Each path is a new rotation, seen through one point. The rows after it are directions, each followed by how far the rotation turns it, in degrees per step (0 if it stays put).
Each turn is a multiple of 5 degrees from 10 to 175, or 0.
Each row of a path follows its step; steps can be skipped.
Path 1:
step 0: [-17   4 -12 -32 -13  13 -14  -6   5 -30  42 -13  11   6 -11 -19 -13 -12
   6  -4   4 -23  -6 -10 -39  -2   8   8   8  13   4 -23  23  -7   2 -10
  16  15 -19  20   1  -1   8 -27  -2  24   2   9  -9  -4   3  31  16 -20
  29  10   8 -11  -6   4  -6  20]
step 1: [  7   1  -3  12  -9  20 -32  22  22 -21  13 -27   7  23  -4   9 -19 -23
 -12   7  -2  11 -15  16   0  20  42  -6   0  14  -4 -21   2 -12 -14 -10
  -5  23  21  -9  -2   3 -15 -18  -2 -10  17   6  -2  17 -10   0  -9 -10
  25 -37  12   3  -6  32  15   1]
step 3: [ -7  13   3 -41  -7   1  -6 -24  -2   8  35  -3  14  16   8  16   0 -14
  13 -20 -29 -36  15   6   1  -5   9  15 -19   9   5   1  16  -3 -10   1
   7  -4  10   7  -6 -10   1 -23 -10 -13 -31  19  28  10   2 -26 -23   2
   2  16  33  17 -20 -15  -8 -10]
step 4: [-19  -9  -2 -20 -30   9 -27  10  17   4  25 -39  21  13 -14 -19  11   0
  21 -13  11   9  27  -5 -30   6  16  30 -14   3   7 -29   4   7 -13  -1
  -5  20 -15   7  19   0  27  -7   4  13   0  13  -7  -1  -1 -19  18  -1
 -14 -15   2   8 -14   6 -17 -24]
step 6: [  2  42  -5   7   8  -2  28  -2  14 -19  22 -12  -5  20   4   9 -18 -18
  -5   0 -34   3 -10 -15 -20   0  25  14 -28  26  -4   0   9  -1  -6 -20
  17  -9  -5   7  -3  28 -36 -12  29  -8 -25  -1 -17   0  26   0  -5  -7
  12  -7  -7  11  -7  13 -12   4]
step 7: [  3  33 -18 -16   5   9 -19 -18  -3  -1  17 -18 -22   3 -20   9 -11 -13
  34   8 -10 -25  19 -16  12  11  21  19   7  32   5 -24  -5  21   7  -2
  19  -4   7  -3   3   0  13  -4 -20  -9  -1  13   4  14  25 -18 -39 -19
   7 -19  13   6  14   4   7 -24]
step 8: [-34 -16 -21 -34   3  -1 -16  -1  10  13  25  -8  -3 -14  -9  14 -10 -13
   2  -9  21 -16   5 -23   8  24  13  35   3 -17   9 -25   9  19 -24 -14
 -30   8  -7   8  14   4  -3 -11 -13 -17  -5  10  -1  23  11  -8   5  38
   2  -4   3   2 -10  27 -17   8]
step 9: [-19 -12 -26  -9  22 -22 -10  17  12   6  13 -11  17  11   5  -6 -19 -14
   3 -20  23 -21 -10  29  -9  22  31 -16 -37  -4  17 -12  -1   9  -3 -10
   9  26   1  12 -10   0 -14 -17   2   6 -36  -8   6   2  12   2  29 -21
   8  -2   9  27   1 -10 -18  -2]
step 10: [-35  46 -16 -28  -9   3  16   9  35 -41  -3 -19   9  12 -13   9 -16 -15
 -13  18 -13   2  -4   5 -25   9  14 -17   9  15 -17 -10  18   9   9  -1
   4  13 -14  11   5  -7  -3  -3   8  20 -16 -13  -2   1  -1 -19  -8 -10
  -1 -30   6  13 -14 -17  -1  -2]
step 12: [  4 -13   6 -14  27   0 -16   6   5  23  38 -22  -2  10 -23  19 -15   5
  -4  14   6   9   2   6  10 -15  26  29 -24  19   5 -28  11  -6 -22 -18
   3  -8 -24   3 -10 -11 -20   3 -21  -2 -17   0  10  14  -6   6 -22  -1
   2 -14  17   6 -19  36 -19  19]
step 13: [-10  27 -12 -12  12  -5  -2 -14  -9 -11  12  -8  38  40   4 -14  -9  -2
  23   8   0 -29  13  12   3  15   5   6  -9 -20  19 -26   1  -5   5 -12
   3  25  -5  -9   8  -1  13 -14  -8 -29 -19 -30   5  31 -10   5   0 -11
   0 -13   6  18 -11  13 -39   0]
Directions:
[ 3  5  0  6  2  5 -2 -8  2 -3 -1 -4  2  4 -1 -6 -2  2 -9  1  4 -5 -6 -6
  4 -5  0  5 -2  0  4 -1 -1 -8  4 -7  1 -2 -2  1  6 -5 -9  1 -8 -6  4  1
  2  2  5  6 -4  0  0 -1 -1 -4  5  6  4 -5]
65
[  1   5   3  -1  -5   9   4   5   3   0  -4 -11  -4   2   5   0   4   4
  -1   6   1  -4  -2   1   7   6  -2   0   7  -1  -2  -1  -4  -1  -1   0
   4  -2  11   6  -9  -2  -6  -1   4   3  -4  -4   0   3   5   3   6  -3
  -1   0  -6   0  -7  -1  -1   0]
85
[ -1  -1   3   0   2   5  -3   2   3   1   1   1  -5  -6   5   3  -8  -4
   2   2   3   1  -7 -12  -4  11  -2  -8  -1   0  -3  -8  -4   5   5   5
   2  -1  -6   0   2   1   2   1   4  -8  -5   0   4   1   5   4   3   0
   1   5   4  -5   6  -2   3  -1]
40
[  8   0   0 -11  -4  -4   5  10   3   2  -7  -5   1   0   6  -3  -3  -3
  -7  -2   2  -6   1   0   2  -2  -1  -5  -5   0   4  -2   6   0   7   6
  -2   0  -6   3  10  -3   1  -3   0   3   6   4  -3  -2   1  -4   2  -1
   0   6  -4   6  -1   3  -2  -3]
70
[ 8  2  4  4 -6  1 -2 -2 -1 -8  1 -2 -4 -5 -2  3 -4  6  3  0  2 -2 -1  5
 -8 -5  1 -2 -3  1  4 -7  1  2 10  0 -1  2  2  0 -5 -1  5 -2 -3 -6 -7 -6
 -3 -7 -1 -1  1  1 -2 -7  3  4 -9  5  2 -7]
120
Path 2:
step 1: [ 13  -3  -1   0 -15  23   4   4 -32   1   4  11   0  -8   4  -1 -16 -38
 -18 -13  -7  -4  -8  28   0 -15  26 -20  12  -3   0  -7  12  27 -21   7
  -5   0 -23 -13  14 -46 -27  23 -16  25 -14  13  -8 -18  10 -21  21   4
  12   1  12  -2 -13  19 -23  19]
step 3: [ -9  10  25   0  -2 -32  29  -7 -16  -5   7   0  -3   4  15   4  -3  16
 -18  24 -19  20   5 -34   1  13   5  -4 -15   6  -8  27  -2  -8  -1   3
  -7 -17   4   6 -21  -2 -33   8 -13 -14  -7  23 -18 -14 -13  -6 -15  29
  22 -16  -8  13  15 -48 -26  -7]
step 4: [ 11  17  -4 -23   8   2  36 -29 -29  41  -5  -8 -12  -2  12   5   3  -9
 -17   4  19  -1 -24   4 -23 -14 -28   3 -27  17  14   1 -16   4  -4   1
  -7  -9  10  10  43 -20  -2  -6 -24   3  10 -14 -19  14  -3  11  16 -13
  12 -23  19   9  18  -5  -6 -14]
step 5: [  4  10  21   2 -15  -6   4 -24  -4  32   9   8  15  -1  -8  41  -3  13
   4   2   6  16  -3  10  22 -25   4  24  -2   7   0   0 -24   4  -9  31
 -25   6 -32  19   8  -9  12  17  28  17  23 -29   7  -5   1 -13   7  -3
 -24   2 -45  -6  -1   9  -1  -5]
step 7: [-10   7  -8  -2  18  18  -2  -2   3 -16  10   1   3 -20  40   6   3 -12
 -38 -26  -3  -8  -9 -11 -29   9   3 -14 -30 -28  -4   7 -21 -26   0 -31
   0  -7 -22 -35  15  -1  18  17  14  14  14  -6  -3 -23  -3 -28  -2 -10
  -9 -11   8  11  12  -8  -8  23]
step 8: [-18  16  -7 -23  -9  25 -22  -6 -21   8  -5  -1 -19  11 -30  42  15  -1
 -29  -7  -6 -18  10   2  19   7   4 -18   6  -3  13  13  -8  -2  13  -5
 -25   4  -3 -16  -3 -12 -29  -9   6  19 -22   9  11   2   0  18   5 -17
 -15  19 -21  12  28 -28 -26  23]
step 9: [ 19  15  -4 -33 -13  -6 -13 -20 -11  -9  26  -5   2  19  -7  15   0  18
  -8   4  37 -12   3  14  18  11  11  -8  10   4  22  -9   7  21 -10 -22
   1 -32   7 -17   6  -8  -8  30  23 -13  -7  16 -17  20  -1 -12  18  31
  22 -20  -6 -15 -13 -28  14 -21]
step 10: [  2   9  -7  -3   9 -27  13 -45  24   3 -12 -23  19 -26  24   5  10  -6
  24   5   3  -7  26 -10 -11 -33  14   6   8  12  -3  -3  12  -4  -2  -6
   9  -3   8  -8   0 -23 -16  23  21  20  -3 -24 -11   0 -16   2   3  22
  27 -19   3   7  34  -1  -6  27]
step 11: [ -4  18  -5  -4   9 -26 -17 -20   0   4 -23 -20 -17  -9   7   3 -33  23
 -11  19 -17   4   6  15  16 -15 -14  -7 -14 -21 -19  28   3  21  11  16
 -16  -1 -28   3  10 -26  12  -8 -18  28  -2 -11 -24   1  37   8   2   7
   3   3   4  41 -19  -5  -3  11]
step 13: [ 26   5  11   3 -10  -5  31   1  25 -10 -11  17  11  15 -11   7 -22 -26
  -9 -26 -18 -10  12  -9  19 -10  13 -26 -20  -5 -10  13 -21   3 -22 -29
  -3  -7 -12  23  17  12 -35  28   0   6  -5 -12 -23   6   3  -4  -8 -16
 -12 -13  -3 -36  15   0 -27   6]
step 14: [-36  33   9  -6  -5   7  29 -27   0 -16 -47   4 -20   4 -21   7 -12  -4
 -19 -12  -6  11  14  15 -16   6 -22  21  -4 -24 -12   1  -5  -4 -22  -9
  -1   2  16 -31  15   4  -3   7  14  12 -18 -15   9   3  11 -17  18  -4
  -7  -1  -3  -9  -3 -28  25 -20]
Directions:
[ -1   1   0   4  -4   7  -4   1   2  -2  -2   5   9   0   6  -1  -5  12
   4   5   4   1  -2  -4  -2   6  -1   4  -7  -2   3   3   0   3  -1   3
  -5  -3   4 -10   4  -4   5  -1   8   1   1  -5  -7  -1  -1  -3   0  -5
  -2   0   4  -7  -2  -4   6  -4]
155
[  4   2   2   3   3  -1   6  -6  10   6   6 -10  -3  -4   3   0   0   4
   6   5   3   6  -3   3  -1  -3   0  -3   4   0   3  -3  -5   2   3  11
   1  -1   0   0  -5   2   5  -1   2   2   8   1 -10   6   7   0  -1  -5
   1   4   2   4   1   4  -4  -2]
60
[ -3   1   5   0   9   4  -4   1  -6   4   1   2   2   0  -2   5   1   2
  -4  -1   3  -4  -5  -4  -5   8  -7  -2   5   2   2   5  -7  -4  -1   1
  -1  -5   2   4   7 -10   4  -5  -6   0  -5   2  -4  -1   4   3  -7   2
   0   6   1   9   1   6   0   5]
95
[ -4  -6   4   1  -5   6   1  -3   2   8   1  11  -1  -3  -2  -7  -2  -6
  -2   5   0  11 -10  -4  -2   0   0   8  -2   3  -4   1  -2   0  -2   2
   1   3  -1  -2  -3  -1  -8  -1  -3  -1  -3   5   3  -2   0  -4   0   4
   1   2   6  -1  -2   6  -5  -8]
20
[ -1   1   4   3   3   9  -1  -6   3   0  -3   1 -10   5  13  -5   2  -6
   2  -3   0  -8   5   8   1   0  -1   4  -3   0   3   4   0   0  -1   6
  -4  -5  -4   2  -1  -4  -3   0  -4   3   3  -7   5   4  -5   0  -3   5
  -4   7   3  -3  -1  -4  -1  -1]
115
[ -3   0   4  -2  -3   4 -10  -4  -1 -10   2  -5  -2   4  -1  -2   0   2
  -1   4  -6   8   7  -8   4   2  -7  -1   2   4   3   2  -1  -4  -1   8
   0   0   2   1   0  -2   2   9  -3  -6   2   6   3   6   0   2   7   1
  -6  -2  -6   3  -3   2   0  -5]
120
[ 0  1 -4  2  3 10 -4 -6  1 -3  4 -4  1 -1 -9 -2  5  3 -6 -6  7  2  1  2
 -1  6  3 -5  3 -5 -7 -7  3  1 -6  1  0  4 -3 -5 -1  1 -5 -3  5 -5  2  4
  0  3 -9 -6  1  1 -5  5  4  3  0 -1  0  9]
45
Path 3:
step 0: [ -2 -12  -8  -9   3  -3  24  -6  -3  24  22  11 -28 -21   5 -12   4  -9
  15 -16 -55   5 -28   7  33 -16  -4 -11  -7  -5   2  -3 -17  13   6 -15
   1 -17  16  -6  -4  -3   2 -14  25  16  15  38   5  -9 -11   9   0  -5
   3 -20 -11 -10  27  28  12  20]
step 2: [ -1  -8  11  13  -8  20  -1 -11  20   9  -4   4   1 -32 -12  -1   3 -26
  32 -36  20  -2  16 -12  17  -8  -7   9   3 -20  21  -6 -26   2 -18   1
 -12  11  13  -9  32  -1 -16 -24  -3 -15 -12  23  17  14   5   4  -5  29
  22   8  -7  21 -13  -5 -39 -16]
step 3: [ -3   4 -21   9   6  20   8  -2   4  -5  35   4 -16  -1  27 -32 -23 -15
  -7  -3 -15 -19   2  26  22 -15 -12   0   3  19  -5  10  -8  14   1  -1
  16 -25  -9  15 -17  10  -3 -26 -19 -19   4 -15  -5  18 -16 -50   5 -17
   6 -27   7  16  16  20 -11   0]
step 4: [ 38  33  23  21  24 -14   6  -1  24  31  26 -11  11  -6  -8  13   6 -19
  13  29  -9  13 -13  10  -3 -28 -38  -6  -9  -9 -15  21  17  26 -13   7
 -24  25 -17 -17   2  -6  10  -1   5  13  -9 -14  -7   2  10  -1  -1   5
  -8   7 -10   3 -17   8   2   0]
step 6: [ -6  12 -21   8  -4 -13  30 -18  17  18  14  11 -30 -19   1 -12  15  10
   8 -19  -4   2 -12 -23  -5 -14  -2  20   1   7 -37 -18  21   0  -4  26
  31   9  -4 -11 -27  12 -32  -4 -33   1 -12  -9   0   8  -5 -25   2   4
   5 -17 -18 -21  18 -21 -16   3]
step 7: [ -5  17  -3  18   1  20  15   6 -12 -14   4 -27   2  -3   0  17  -3 -17
  30 -26  -6  22   2  -4  15 -36  -7  11 -37  -9  13 -15  -2  26 -19  -1
 -43  -7 -18 -17   0 -19 -21 -13   4  -3  22   4   3  30 -15  16 -15  14
   8   2   8   4 -21   6 -10 -18]
step 8: [ 24   3   1   5   1  11  16  11  -4   4  19 -15 -20 -30  12  -7 -20 -49
   7 -10  -5 -26  -8  10  14  15  20 -21  35  -5  -6  25 -21  -4  -2  -3
 -14 -16  -6  33  -5   8   3 -14 -22  27  17  -4 -18  -7   6 -14  10  17
  18 -25  -6   1  20  11  -4   7]
step 9: [ 16  28   2   5  24 -24  -3 -17  -1  17 -15  28  15  -4 -18  13  -6  -9
  -7 -15 -11  -3  -1  -7  15 -15 -48   8 -18  13 -16   7  35  17  11  -8
   6  15  10 -12  11   5   8 -13 -40  12 -12  -5   7   2  13  -6 -18  10
  -1 -25 -19  30   3  17 -21  12]
step 11: [  4  10  18  26 -12   9  10   8   9   0  12   6 -18 -22   2  -4  -4  14
  14  -7 -26  -9 -22  19  12 -12   2  27   3 -16 -14  13  -1 -18 -15  41
  14  -3  -7  -3   5 -11 -20  -7   1  17  17 -10  23   3  11 -58 -11  12
  -9  -5  -8 -21  39   5   3   1]
step 12: [ -4   7   9   5  -7   3  -4   1   9  11   9 -10 -10  -8   0  18  23 -13
  11   0  -5 -15  10 -12  14 -31   6 -15 -31   1 -20  -3  17  20 -41 -38
  -8  -7 -29 -14  -2  -7   3 -28 -15  -9   0  35   5  18  -5   3  -1  26
 -20 -22 -32  11 -28  -3   2   9]
step 13: [  6  -8 -11  -1 -11  14  26 -26 -22  17  24  13   2 -26  -4 -31  -2 -32
  19   1 -15  -2  -4  -5  -4  20  -5 -12  37   0   9  -8   1  18  -3  -3
 -22  -9 -10  -7 -20  23 -26   7 -11  12   1  11  -3   0   8  -7   2  19
  12   8  23   9   0  51 -21 -13]
Directions:
[  1   2  -6   9   1   1   0   1   1  -2  -2  -4 -10  -1  -7 -11   3  -2
   0   9   2  -5   2   2  -5   3   6 -12   8   3  -4   2  -2   0   3   5
   0   7  -1   0  -7   0  -4   0  -8  -1   1  -5  -3  -4   3   0  -2   2
  -5   2   3  -1  -2  -3   0  -2]
155
[ -1  -5   5   2   7   1  -1  -1   5  -1  -2  -8   2  -6  -1   5  -4   3
   2  -5   2   6   2  -2   3  -6   0  -7  -1  -5  -5  -3   8  -1  -3  -2
  -1   1   2   5  -2  -5   2   5  -7  -2  -4  -1   6   0   6  -1  -6 -11
  -8   6   0   0  -6   1  -4   4]
140
[-5  4 -6 -4  2  5  5 -3 -5 -1 10 -1 -5 -2 -3 -2 -3  8  3 -8  3 -8 -4  1
  4  1  1  3  8 -8  3  1 -3  0  3 -2  1  0 -3  4  3  5  6 -2  4  3 -1  2
  2 -9  6 -1  1 -4 -6 -1  8 -1  4 -1 -3  2]
135
[ -8  -3   4   8  -2  -4   7  -7   4  -6  -2  -5   1  -5  -3   2   9   7
   4  -3  -3   0   5  -3  -1   5   4   3  -3   0   1  -3   1  -2  -2   1
   0  -3  -3   6  -2   2  -5 -10   3  -3   5   1   2   4   0   3   5   3
  -7   0  -5  -5   5  -1   2  -8]
70
[  7   0  -1  -5   3  -6   3   0   8   5   7  -4  -2  -3   5   1   6  -1
  -5  -2   4   2  -3  -3   0  -2   9  -4   1  -5  -2   8  -6   1  -4  -3
   3   2   1  -2  -2   2   7  -4  -2  -3  -4   4   0   3   0   6   8   1
   7   4  -4  -4   2 -10  -2   2]
175
[-2  1 -1  2 -2 -1 -1  4  3 -2  5  1  5  1  5  4  0 -3  6  3  2  1  1  3
  4  0  8 -8 -3  9 -2  4  3  4 -1  3 -4 -2 -5  5 -4  0  6  0  6  7 -8 -1
  3  5  1  2  6  5 -6 -6  7  8  3  6 -7  1]
80
